Rotation paths and how fast each direction turns (degrees a step):
Each turn is a multiple of 5 degrees from 10 to 175, or 0.
Each row of a path follows its step; steps can be skipped.
Path 1:
step 1: -9, 22, -10, -17, 17, -9, 31, 2, -8, 11, -3, 1, -16, -1, 19, -19, 2, -10, -11, -8, 11, 7, -12, 19, 19, 12, -12, 3, -26, 12, -9, 26, -2, -7, -6, 20, 12, 11, 4, 3, -8, 8, 19, -28, -13, -2, -2, 20, -15, -7, -15, -1, 11, 7, -8, 18, 16, 10, 13, 22, -4, -8, -20, -19, -1
step 2: -16, 8, 1, 13, -23, -1, 23, 0, -17, 5, -17, -6, -1, -21, 28, -8, 45, 9, -4, -12, -4, 11, 3, 7, 18, -1, -26, -7, 2, -10, -33, 16, -6, 10, 9, -2, -8, 0, 6, -23, -3, 7, 10, -1, -7, -4, -3, 24, -21, 2, 8, 9, -6, -20, 13, -6, 5, 7, 2, -14, -4, -9, 6, 19, -9
step 4: -17, 13, -33, -6, -1, 5, -10, -6, -4, -36, 2, -25, 8, 17, -16, 8, -5, 2, -23, -34, -1, 3, 18, 13, 9, 20, 3, 14, -31, -18, -6, -4, -6, -5, 9, -7, 2, -18, 17, -22, -3, 16, 6, -19, -3, -5, 0, 19, 6, -17, -2, -5, -4, 4, -14, 1, 5, 13, -5, 11, -2, -2, 7, -12, 14
step 6: 8, 14, 20, -8, -5, -23, 22, 2, 14, -2, -1, 16, -13, -18, 23, -19, 17, -10, -5, -3, 5, 5, 12, 15, 26, 24, 12, -9, -8, -23, -3, 6, -7, -3, -12, 3, 0, 10, -1, -13, 3, 9, -7, -27, -17, -7, -16, 22, -15, 10, 1, -18, 6, -10, -8, -12, -19, -8, 14, 18, 17, 30, -1, 3, 7
step 12: -22, 5, -2, -19, -6, 11, 5, 6, -3, -17, 1, 10, 4, 23, -6, 11, 19, 3, 0, -15, -9, 10, -5, 8, -5, 36, -11, 6, -24, -12, 2, 4, -14, 4, 5, -7, 7, -12, 25, -15, 3, -8, 0, 48, -14, -3, 3, -1, 4, 8, -18, 4, -7, 7, -16, -20, -3, 9, -5, -15, 8, 21, 7, -11, 29
step 14: -7, 15, -12, -25, 3, -17, 24, -20, 15, 30, -12, 8, 1, -9, 10, 5, 20, 11, 12, 0, -8, 7, -9, 8, 26, 8, -1, -13, -5, -31, -1, -18, -9, 0, 18, 6, -7, 1, -3, 6, -21, 3, -8, -13, -38, 6, -11, 6, 7, -18, -12, -9, -11, -25, -4, 4, 7, 13, -5, 16, -8, 6, -23, 0, 3
step 16: -15, -5, -12, -25, 16, 9, 25, -15, 0, 9, -1, -27, -1, -6, 9, -13, 15, -7, -7, -3, 2, -13, 0, -2, 0, 40, -14, 14, -7, 0, 14, -4, -10, 6, 14, -24, 2, 11, 16, -14, -2, 28, -2, 10, -2, 0, 4, 9, 10, 9, 24, -3, 18, 22, 6, 1, -1, -27, -7, -13, -2, -13, 3, -17, 26
step 17: -5, 2, -38, -4, 30, -20, 12, 0, -8, -7, 12, 14, 6, 20, -2, -2, 24, 12, -24, -18, -12, 3, -24, 1, 3, 22, 3, 9, -15, -15, -17, 26, 8, -2, -10, 6, -4, 1, 10, -11, -6, 8, 6, 20, -11, 3, -19, -2, 2, -25, -6, 9, -4, 5, 3, -5, 18, -1, 1, -15, -8, -17, -22, -5, 20
Speeds:
-4, -2, 2, 1, -2, 6, -3, 6, 5, -1, 3, 5, 3, 2, 2, -3, -1, 1, 0, 0, -5, 4, -8, -1, -4, -5, -6, -4, 4, 0, 4, 1, 5, -2, -2, 1, -2, 0, 2, -1, 1, -1, -1, 1, 2, 0, -3, -2, -7, -6, -1, 4, 1, 0, -1, 0, -1, -2, 6, -4, -8, 1, 3, 5, 6
145
-1, -2, 3, -3, 0, 0, 2, -3, -3, 4, 5, 2, -4, -1, -3, 3, -3, 2, -5, -1, 2, 7, 7, 2, 2, -2, -3, 0, -2, 1, -2, 1, 7, -4, -5, -2, -1, 3, 7, 3, 6, -4, -3, -3, 0, 1, -6, 3, 1, -1, -8, -1, 2, 2, -5, -5, 2, 4, -6, -1, -1, 0, 3, -3, 2
130
8, -1, -5, 0, -5, -1, -1, 2, -4, -2, -2, -5, -4, 1, -1, 1, 6, -6, 0, 0, -9, -2, -5, 3, 2, -2, -4, -6, -1, -2, 5, -4, 5, 2, 1, 5, 0, 4, 2, 2, -2, 2, -3, -1, 3, 0, -1, 2, 1, 2, -3, -1, 0, -1, -2, -6, -2, -5, -3, -2, -1, 3, 1, -2, -8
90
-2, 3, -3, 1, -2, 0, -3, 1, -5, -5, -2, -3, -4, 6, -6, 2, 4, 7, 0, 3, -2, 4, -2, -6, 7, 1, -4, 5, 0, 5, -8, 1, 1, 5, -2, 0, 0, 0, -4, 2, -2, -1, -4, 4, 0, 6, 0, 2, -2, -1, -4, 3, -3, -1, 2, 0, -2, 0, 0, 6, 2, 3, 3, 7, 3
140
-7, 2, -5, 0, -2, 3, -2, -1, -1, 0, 6, -2, 5, 2, 0, 0, 5, 3, -5, 2, -1, -5, -1, 2, 0, -2, 9, -4, 1, -2, 2, -5, 5, 2, -2, -2, 6, 5, -6, -2, -5, -3, 4, 1, 4, 5, -4, -2, 1, -3, -1, -3, 1, 3, 0, 2, 0, 10, -1, 0, 2, 2, 2, -3, 1
80
1, 0, 2, -1, 0, -3, 4, 5, -1, -1, 6, 5, 3, 0, 0, -5, 5, -1, 3, 7, -2, -4, 1, 3, 1, -4, -3, -2, -8, 0, -6, 1, -5, 2, -1, -4, 3, 2, 5, -2, 1, -5, 5, 0, 1, 3, 4, -3, -2, 4, -6, 6, -3, -2, -4, 5, -1, -1, -2, -3, 0, 2, -4, 2, -3
65
Path 2:
step 1: -14, 12, -13, -11, 4, 15, -9, 8, 6, 0, 17, 8, 9, 3, -4, 1, -17, 4, -26, 20, -1, 7, -2, 11, -10, -18, -14, -5, -28, -29, -8, 1, 0, -9, 19, -12, -27, 13, -24, 18, -19, 4, -14, -2, 23, 19, 11, -5, -8, 18, -14, 15, 14, -2, -18, -10, 13, 1, -14, -42, -27, -4, -28, -9, 5
step 2: -6, 15, -41, 17, -27, 23, 7, -14, -10, 6, 23, 9, 17, 15, -2, 7, -9, -4, 1, 26, 29, 3, -15, 8, -6, -2, -12, 6, -11, 0, -13, -10, -12, -13, 20, -17, -8, 9, 4, 2, -16, 17, -12, -10, -9, 12, 9, 11, -20, 19, 1, 2, 27, 7, 3, -12, 23, 6, -20, -7, -28, 28, -5, 15, 9
step 7: 9, 5, -20, 13, -4, 26, -10, 17, -32, 7, 20, 23, 16, -14, -2, 11, -7, -4, 14, 26, 2, 1, -16, 7, -15, 5, 17, -5, 2, -10, -13, -13, 7, 5, 6, -16, -35, 10, 10, 8, -6, -8, -11, 1, 16, -12, 30, 6, -11, 19, -6, -13, 17, -27, -3, -15, 11, -12, -19, -5, -17, 2, -39, -15, 4
step 8: -19, 0, -24, 23, -15, 15, 12, 2, -8, 2, 5, -9, -11, 7, -3, 15, -8, -16, 8, 16, -7, -16, -18, 10, -25, -20, 15, -7, -11, 22, -26, 2, -12, -30, -14, -35, -33, -12, 10, 12, 0, -1, -7, 2, 14, -7, -3, -3, -18, 15, 4, -30, 14, -3, -3, -7, 19, -7, 16, -4, -15, 23, -20, -6, 8
step 11: -1, -2, -12, 13, 10, 11, 6, -4, -14, -23, 21, 17, 17, -11, -6, -7, -6, -13, 9, 10, -9, 12, -3, -18, 13, 12, -2, 14, -9, -3, 9, -20, 22, -17, 35, -21, -7, 15, 24, -12, 5, 17, -16, -12, -12, 18, 25, -14, -10, 11, -23, -18, 15, -12, 40, 12, 21, -7, 16, -19, 10, 1, -13, -8, -3
step 12: 9, 4, -3, 29, 5, 12, -7, 11, -4, 2, -16, 8, 25, -18, -4, 6, -20, -7, 30, 24, -19, 17, -22, -10, -3, -12, 13, 9, -6, -15, 4, 7, -1, -24, 1, -15, -9, -10, 26, 17, -16, 21, -7, 10, -7, -9, 26, -36, -16, 5, -9, -20, -12, -18, 21, -3, 0, 7, 3, -8, -2, 12, -27, -21, -4
step 16: -12, -21, 4, 22, -5, -10, -8, -16, -8, -18, 38, -4, 14, 4, 11, 1, -7, 2, 5, 8, -19, 4, 1, 14, 29, 5, 7, 34, -21, 4, -12, 1, -7, -34, 6, -24, -6, 1, 12, 2, -18, -6, 12, 11, -7, -18, 22, 0, -12, 36, -17, -9, 11, -7, 26, 11, 10, -2, -18, -12, -1, -10, -26, -2, -2
step 17: -21, -25, -6, 23, 18, -12, 2, -1, -8, -5, 7, 15, 1, 7, -6, -3, -21, 3, 24, -14, -3, 25, -4, 5, 2, -5, -5, 14, -21, -4, 3, 0, 2, -44, 19, -11, -33, 6, 14, 14, 1, 4, -22, 11, -11, -4, -5, -24, -28, -2, -16, -23, -5, 15, 8, 15, 7, 20, -2, -33, -9, -7, -18, -2, 9
Speeds:
-7, 0, 0, 2, 2, -3, 6, -2, 7, 0, 1, -1, 2, 5, 3, 1, -7, 1, 2, 1, -1, -3, 1, 2, 10, -2, -3, 6, 1, -4, 4, 2, 3, -2, -2, 0, -2, 3, 2, 3, 3, 5, 2, 6, -1, 0, 2, -3, 7, -1, -2, 3, -3, -5, 3, -6, -4, 1, -1, 0, 1, -2, 2, 2, 6
20
2, -2, 1, -1, 1, -4, -1, 3, -2, -1, 6, -2, 3, -4, 1, -2, 3, 5, 1, 2, 7, 1, 0, 6, 2, 0, 5, 0, 2, 0, 4, 1, 6, -3, 2, -1, -2, 5, 0, -8, 4, 6, -7, -5, 8, -2, -2, 0, 0, -1, 1, 0, -2, -6, -5, -2, 0, -3, -1, -4, 3, -4, 4, 1, -2
170
-8, -3, 5, -1, 4, 3, 2, 6, -5, -1, 3, 0, -3, 3, -1, 1, 0, -7, 1, -4, 2, 4, 3, 3, -1, 1, -3, 1, 0, 3, -4, -3, 7, 6, 4, 4, -11, -4, -3, 1, 3, -5, 2, 0, 3, 6, 4, -4, -2, -2, -1, 1, 2, -1, 0, -2, -2, -1, 2, -1, -1, 0, 3, -2, -2
110
1, -1, 2, -7, -2, 9, 2, 6, -1, 8, -1, 4, 0, -3, 6, 5, -2, 1, -3, -1, -2, -4, 1, -2, -1, 2, 1, -4, 0, 0, 6, 7, 0, 0, -1, 3, 1, -3, -2, 2, 2, 1, -5, 1, 4, 3, 0, 0, 3, 4, 8, -3, 1, -4, 5, -4, -3, 2, -2, -2, 2, 1, -6, -2, -2
55
-1, -1, -1, -2, 2, -1, 3, -2, 0, -1, -5, 9, 0, -6, 3, -4, -1, 6, 4, -2, -5, 5, -2, 3, 2, 0, 0, -1, -3, -1, 4, 0, 10, 4, -1, 1, 3, 3, 0, 0, -6, 1, 1, 5, -1, -2, 0, -1, -3, 0, 3, -1, 0, 5, -1, -2, 5, -8, 3, -3, -1, 3, 1, -8, 1
60
-3, 2, -4, 2, -1, 6, 5, -2, -12, -2, -2, -1, -3, -5, -5, -3, 4, 2, -2, 4, 0, 0, -3, -6, 4, 4, -3, 3, 2, -1, 0, -2, 2, 1, -2, -7, 2, -1, 2, -5, 0, -2, 3, 2, 0, 1, 4, 3, 0, 0, 4, 1, 1, -4, 5, -3, 2, 5, -6, 3, 2, -6, 4, -2, 3
85
